Each path below is one point turned by a fixed rotation once a step. After each direction that follows a path, write how fast that rotation turns it, in deg/step (0 if it stays still).
Each turn is a multiple of 5 degrees from 10 to 175, or 0.
Each row of a path follows its step; steps can be skipped.
path 1
step 1: -94 -81 38 184 -115 104 262 227 76 90 -121 -125 3 -51 126 122 16 165 -116 -71 163 -185 20 229 -19 90 -145 -119 131 -103 -132 -15 192 -170 -141 173 -262 170 127 39 102 133 -176 19 -23 -39 -92 248 169 131 268 -159 -5 294 7 309 84 -21 -231 43 -299 225 26 164 -147 174 33 -60 -282 -71 1 205 119 115 162 -179 -192 107 20 256 -170
step 4: -7 168 -17 127 -53 -57 5 -18 -59 -80 -68 -107 90 132 -121 -14 230 -43 -71 155 -134 143 -209 321 13 -90 2 -74 -180 167 -149 -5 -149 219 -308 173 -132 63 -69 -68 145 160 -297 -332 -84 45 50 351 -166 -37 -118 -78 -71 124 23 -23 197 -33 298 -136 229 -130 -103 -173 -154 -49 15 -104 137 -84 -138 231 -10 79 225 32 -272 312 145 167 -100
step 7: -118 100 -211 -91 5 103 -217 -133 14 -317 219 117 -246 82 134 -300 12 -52 -91 329 50 149 -10 5 -100 -204 -135 -118 -222 -66 -134 -99 433 -24 -73 -48 -8 32 -43 123 33 -66 -24 -137 -208 -253 257 392 117 32 -105 57 81 -51 328 -128 140 -67 -57 -119 66 142 250 -2 -17 -178 171 -145 20 177 -20 -74 143 -68 41 -113 146 -102 -51 112 -7
step 11: -86 58 -143 -23 224 45 -67 150 101 -281 38 -195 92 23 112 -56 -75 140 -32 -21 -140 455 -20 -17 122 155 32 23 -22 43 -160 -87 312 310 -81 -23 -208 -95 0 261 13 400 -261 25 18 166 100 382 -99 48 65 131 129 -19 168 -108 -1 -20 -144 -34 3 -42 -7 129 -56 -183 108 -81 -217 83 -48 -159 106 47 311 -79 153 150 205 3 226
step 15: 89 -74 -18 -135 260 -212 -122 43 -85 -325 -126 -107 -29 -3 135 72 57 61 -149 173 -351 79 -221 7 54 -148 -189 44 -362 117 -167 -105 65 121 -41 -45 159 18 -84 21 9 171 -42 -80 -117 -226 290 94 -52 -136 -191 -123 -99 -78 1 9 -232 -66 -22 43 -86 -132 148 -60 133 -297 369 -216 -40 103 186 -284 -55 -11 47 -195 -53 189 285 2 -36
step 19: -232 17 -45 -30 189 -37 -211 -75 129 -46 102 242 -19 -12 94 -18 95 137 92 -8 26 76 -11 -99 88 -38 -242 -130 -416 -78 -250 -69 293 101 -202 5 2 22 24 -121 -61 193 -42 -155 -278 -2 161 -74 96 360 235 75 -43 280 45 -65 -152 -111 -127 -77 -187 -396 100 52 1 -189 139 18 -111 26 90 22 53 -194 232 -144 229 108 150 238 54
step 21: -195 -273 -25 65 0 103 188 -14 -146 -71 -134 -32 206 -67 -112 -35 -262 167 -259 -154 -241 -188 217 86 206 289 5 12 1 -163 -142 147 -14 -159 -119 -12 -85 -36 -8 -180 151 94 -232 74 3 -9 -103 80 156 249 105 -187 -208 200 -63 30 69 -162 -125 149 -292 -71 83 11 -252 121 -152 -10 -114 -159 9 -229 23 160 181 -310 -19 96 -170 199 183
step 24: -22 -55 -58 221 -138 -27 -105 68 -107 97 138 -74 55 -98 -189 103 102 28 114 58 5 -31 -334 94 75 21 -169 181 -372 -176 21 -227 34 115 -418 48 -141 -24 -168 -7 100 241 -288 -165 -7 -159 -40 -13 -129 44 119 -66 -42 150 115 196 -182 -34 39 32 -64 -401 -18 -43 -271 -99 264 -114 -211 -124 -39 171 -77 56 242 53 -281 161 68 -114 -14
step 26: -243 -6 -89 127 10 -67 121 -115 251 -152 -86 -192 7 63 142 57 -72 227 -246 -67 -100 -203 2 -185 -143 97 -120 -9 36 -56 -83 -53 53 129 -166 -100 -205 133 35 -140 7 -290 -15 -131 -152 96 262 -28 -43 60 314 -187 -345 0 66 235 -201 -155 216 152 -323 -160 -59 -97 140 6 -28 -65 -233 -214 -42 -337 11 107 13 -198 -66 179 123 -135 34
step 29: -52 137 -113 118 -131 67 42 141 -69 133 231 132 10 -57 16 -46 -165 -91 64 -208 71 -288 100 -30 234 122 -186 72 -168 -230 -172 -277 80 160 42 -101 58 155 -120 -24 413 96 -338 127 126 87 -3 141 -25 164 32 -64 -241 139 79 45 298 -35 258 53 31 -132 -48 -79 -99 125 18 32 -56 -87 -355 145 159 204 261 -154 -159 -8 -19 61 242
Directions:
-4 -106 25 1 54 -52 5 -38 -16 4 -1 -4 40 34 23 -19 24 -6 -17 59 -48 36 -19 103 -10 22 41 -40 -1 -45 3 28 -10 -7 29 -33 58 54 -70 58 7 -40 -27 32 -20 22 -4 -29 -2 34 8 -56 -48 -26 1 -19 15 17 40 34 5 27 -33 13 42 -29 0 69 -47 -16 7 16 52 -23 64 58 -12 -20 2 4 6
60
26 39 23 2 28 63 43 12 -66 3 2 50 -11 32 -32 46 6 -23 -1 19 -19 -46 -2 32 58 13 -92 -6 11 -7 52 52 28 -5 -36 59 23 30 3 15 3 -40 26 37 -61 -11 -17 44 13 -6 -38 -47 -33 -26 4 8 22 3 -32 33 -74 29 33 -33 54 -38 -19 0 -41 34 -16 -56 -15 6 -61 -46 -4 -77 39 64 9
55
-25 -13 53 16 17 -17 -3 -61 18 -19 16 -24 -23 3 6 80 56 54 14 6 -12 6 -59 -25 32 48 -11 -19 20 13 47 -26 -2 -49 -8 -25 6 45 34 -32 -22 -29 22 9 -34 -62 -18 -59 -5 -50 30 34 12 92 -33 -44 -4 -68 -22 -50 -70 16 23 -36 22 63 42 39 -9 -23 47 -12 13 16 49 -23 -39 53 -29 48 0
160
66 -58 55 -12 -6 21 2 66 -42 64 -44 72 17 -18 32 34 -42 -17 37 6 39 -29 -88 -59 -59 -5 -42 -10 -14 -23 -32 1 73 26 46 -1 23 -5 -46 29 47 71 -30 -46 -22 -7 12 -27 12 -36 -15 49 13 11 -31 -9 -7 2 -51 -8 -41 28 -20 65 6 2 64 13 -25 12 -11 3 34 -18 24 -5 -9 24 46 -24 12
80
-1 -17 -19 6 -16 -4 -7 2 -22 -31 17 -4 -69 22 4 -23 -49 -24 37 -40 6 2 23 81 -18 19 -30 19 89 -59 -1 -10 0 -11 21 27 21 24 67 5 -47 -26 17 -53 -1 14 -24 14 -20 -78 76 -8 -32 28 20 10 -37 4 1 -54 -51 -69 -38 50 -11 -40 23 -55 -16 50 74 20 35 12 11 45 -14 -28 67 -43 -36
45
5 -16 -60 6 7 31 26 -37 23 -37 9 60 11 17 -19 -14 40 -8 -27 38 -2 -21 -22 24 83 -26 3 4 53 -7 12 7 43 62 -92 4 47 -44 -79 3 -25 8 -23 32 94 -53 20 -47 0 -35 -23 36 -20 51 17 -43 31 68 -24 10 -1 -35 -20 -3 -12 51 34 -57 28 7 1 -13 74 23 2 -11 32 -7 -7 -51 21
85
13 -29 -56 16 -43 17 -13 15 30 10 -5 -3 -55 -74 1 35 70 -26 -7 -29 31 12 38 46 -41 -17 26 38 1 -9 -17 -33 47 -1 -45 32 -3 38 -18 -56 -54 -23 -57 23 -13 44 9 -26 -8 -19 -18 -38 -18 -42 -52 -87 10 -2 26 23 3 31 -15 102 35 58 -27 19 -16 5 37 -29 -55 -53 -24 -63 -11 39 45 27 10
85
7 21 -38 -45 -25 74 38 1 -45 -10 53 11 -25 -2 21 -40 57 -57 16 8 -7 73 -32 -46 7 -37 0 -45 57 24 47 49 -13 0 29 -26 5 16 9 30 -1 21 14 48 -50 -8 28 28 43 -17 66 -16 -19 19 -62 43 62 -3 16 35 51 43 -2 44 12 -17 -12 -68 0 -35 -10 33 4 28 31 -10 -17 94 2 2 -70
10
path 2
step 0: -147 188 17 -63 -142 -168 258 -11 -22 71 26 -240 -247 -36 137 246 156 -216 -88 187 251 -55 -121 156 7 -57 180 137 232 -228 18 -9 -18 -24 217 -125 -15 -274 -38 -35 162 117 115 -6 22 132 238 -200 170 -99 -107 -58 39 -129 -232 -94 -66 32 -44 504 33 -28 200 88 -194 -178 -107 273 260 191 -331 205 -234 55 -3 -17 -97 -56 74 16 -130
step 4: -203 -49 252 -170 -244 -139 150 -74 -286 127 -209 71 153 201 -32 -35 -59 102 187 -10 -53 -213 55 57 -2 -27 -25 104 463 -158 448 125 35 28 15 200 -105 -178 -64 108 40 215 -104 -65 -34 -93 38 -15 70 229 -45 -91 241 152 -56 165 110 -78 54 401 81 -205 18 -318 89 -180 293 -46 -71 -46 -71 -67 -286 -157 10 -158 -25 -73 -47 -147 -81
step 6: -204 -155 -95 -9 137 115 132 76 -107 27 17 -140 -271 17 -74 -196 92 -299 169 154 267 -275 -105 -221 -198 98 -358 243 170 -142 -172 -229 -30 -154 -186 -65 49 -261 8 -293 -66 -15 -299 -132 118 -163 -217 -213 13 -49 222 10 28 -89 186 235 30 221 154 -188 175 104 -26 -64 -27 -90 228 -15 146 150 43 99 8 60 -9 -111 -32 -305 -16 -102 12
step 10: 15 -128 50 233 128 -78 -38 44 -185 -198 -94 -58 18 185 -232 -12 -125 -296 92 -63 284 -82 -113 -2 3 -124 12 139 6 -72 96 -2 13 258 130 208 -27 -61 109 -116 111 -296 211 187 0 84 -172 -69 186 -46 -180 177 -261 -31 -30 375 176 -25 365 -295 238 6 -13 -139 -119 -111 372 13 -93 -81 389 19 -19 46 159 29 -205 237 66 -60 -75
step 14: 22 127 -1 -66 33 152 41 104 -281 -196 -217 267 -115 -55 -68 4 162 -159 242 139 214 150 -35 159 -27 -169 82 169 -1 -296 82 -49 -211 98 -39 -213 159 67 225 158 57 -100 56 -190 -116 11 169 225 92 -103 130 102 -157 113 32 -304 -90 75 226 -308 254 -208 149 70 -116 -60 -107 381 -250 18 30 269 32 -189 -49 172 -94 267 138 80 74
step 23: 61 200 148 133 169 -213 -99 -69 95 -96 -314 87 46 -79 -100 -123 235 3 48 174 176 17 106 51 -53 -303 37 554 83 -106 44 -214 256 -102 42 -96 -150 -92 181 157 205 -64 251 -149 287 -28 -34 -1 101 107 167 -26 191 -39 -23 -103 43 -87 171 -162 187 -98 -51 -16 -60 58 144 -6 -25 175 129 -35 137 1 378 200 -376 -113 -184 -41 103
step 24: -200 -143 37 239 315 134 62 -178 -67 -224 283 102 125 43 57 -55 -15 -142 -21 -43 -77 108 -127 18 -111 27 -72 298 -263 75 -83 36 -7 -33 -288 -229 -15 -331 6 -113 123 -104 -128 108 -11 -45 188 25 -72 163 -139 -73 -81 -30 -34 218 -66 44 104 -165 -161 272 -86 87 -180 -40 107 175 302 36 -56 -246 231 402 -288 -224 6 35 -101 -204 262
step 25: -99 -112 133 85 -130 -58 126 -36 -10 131 -47 -38 -9 182 204 252 -62 -51 185 -153 505 -150 47 13 256 -21 102 132 -126 65 88 -145 -120 129 199 95 -274 -53 -329 -100 -32 -53 -185 326 162 137 209 98 78 184 -174 -86 85 167 47 -153 -41 -228 217 -156 240 75 43 -5 55 -402 86 266 -222 204 65 82 -117 -75 -24 2 19 -288 -13 9 -56
step 30: -281 167 98 0 -75 177 96 4 -5 -36 -80 43 -136 -86 182 76 229 86 121 371 -338 71 141 -49 -37 134 244 -127 -70 -237 -167 -80 -152 -46 45 -274 268 -218 218 -110 91 487 -159 119 -114 -31 300 276 18 123 -89 -83 0 294 18 -87 3 14 102 11 112 -185 103 -117 -37 -80 127 321 1 -31 -148 6 55 -59 51 79 110 299 -40 28 -88
step 31: 86 -141 12 -321 45 -69 -112 179 -187 -23 86 -31 -177 154 -60 -268 -84 -324 108 272 -39 56 -244 50 185 -65 106 51 262 120 195 87 -150 -28 -61 -16 -247 -57 -185 13 -14 -4 36 33 -374 -269 117 -47 1 -65 181 119 -25 -1 6 140 -91 23 17 3 235 -110 -227 -60 164 -158 313 75 82 288 -36 198 -494 104 -37 189 -139 177 -86 -146 -76
Directions:
28 -42 -47 8 -18 13 -8 106 100 21 11 4 2 47 -24 22 -30 -33 12 47 4 18 85 -34 -1 8 -20 -17 -1 -52 -33 -7 -32 47 -32 -4 57 -62 -39 1 -25 -2 26 -26 27 -8 -4 -19 40 -45 15 8 -50 33 8 -32 -22 12 47 -68 -6 -40 52 -31 52 19 32 5 6 -4 25 10 29 -38 55 19 35 29 -51 -62 -23
90
27 85 55 10 -17 -11 -22 -3 -29 9 -36 -25 71 45 62 20 5 8 3 -23 -1 -12 27 -20 38 -41 8 -21 -49 8 12 52 0 -3 -78 12 -47 -15 -13 -19 -13 -15 -72 -47 -47 -7 114 64 -33 19 35 39 -56 42 5 14 -22 20 -26 -73 2 7 18 24 36 -13 41 -10 -30 11 -12 27 -24 -9 -20 -6 -6 40 55 -37 -47
65
-55 -47 -13 37 -34 -6 -10 -66 0 -13 -49 -26 -28 -39 13 69 -49 -15 62 -40 -21 -47 -2 -43 21 3 -34 9 57 -23 -54 -23 11 -34 -50 -33 -66 -26 36 -12 -6 -18 33 -10 -17 -70 31 9 16 -22 -3 -37 -4 -24 -15 -33 -44 29 -24 45 -61 -61 37 -26 -5 37 29 -15 -6 -20 65 -56 45 70 20 -14 2 37 56 7 -9
125
0 -20 27 -4 3 37 29 -11 91 31 19 -9 5 -69 -11 8 -3 26 -26 -19 31 5 29 -26 -32 -10 -5 70 -42 -26 10 -74 -20 -71 -17 -3 -79 -29 19 -6 -17 66 -44 -6 25 45 -9 23 34 -56 -12 6 -27 -38 27 28 25 21 -47 2 14 -2 -54 76 39 43 19 29 24 -58 -61 2 25 -14 -19 22 -94 34 -16 -27 -6
65
-3 26 -6 -23 -31 -13 5 -10 18 121 42 26 60 16 20 5 2 7 -19 -9 33 -6 -26 47 8 38 -31 79 -39 -21 4 34 32 9 34 -43 -21 54 -63 -32 -35 22 20 -48 41 -25 -37 6 28 10 5 -33 10 16 5 -47 -74 28 -15 42 33 26 22 -67 -16 68 -3 33 20 32 48 41 -61 40 -52 -1 -4 65 11 -17 5
160
-37 -71 -15 7 -39 -100 -73 -49 36 -31 85 -6 -25 17 33 4 23 -17 -46 -19 -21 -2 -40 -46 -51 31 -2 7 17 -34 54 -13 23 8 -21 30 16 -3 10 -4 -4 -25 -54 7 1 20 -22 -12 -12 -58 63 -17 -9 61 -45 1 -23 -32 24 -36 54 37 27 26 58 4 -30 22 -88 35 3 -28 24 12 -44 -30 -28 27 24 29 35
95
-35 -3 25 106 106 -45 -7 -16 -5 -9 3 33 66 56 -9 5 -12 19 30 36 42 -8 27 -51 42 62 -29 4 44 -3 20 10 32 -48 -12 -66 -16 -20 -21 -52 -7 -66 6 34 32 49 -25 -11 -14 35 2 41 54 -19 -13 -27 43 24 -10 -13 -40 89 -37 -6 49 41 -10 2 -4 -20 37 11 12 -53 23 11 -19 -3 -5 5 -12
25
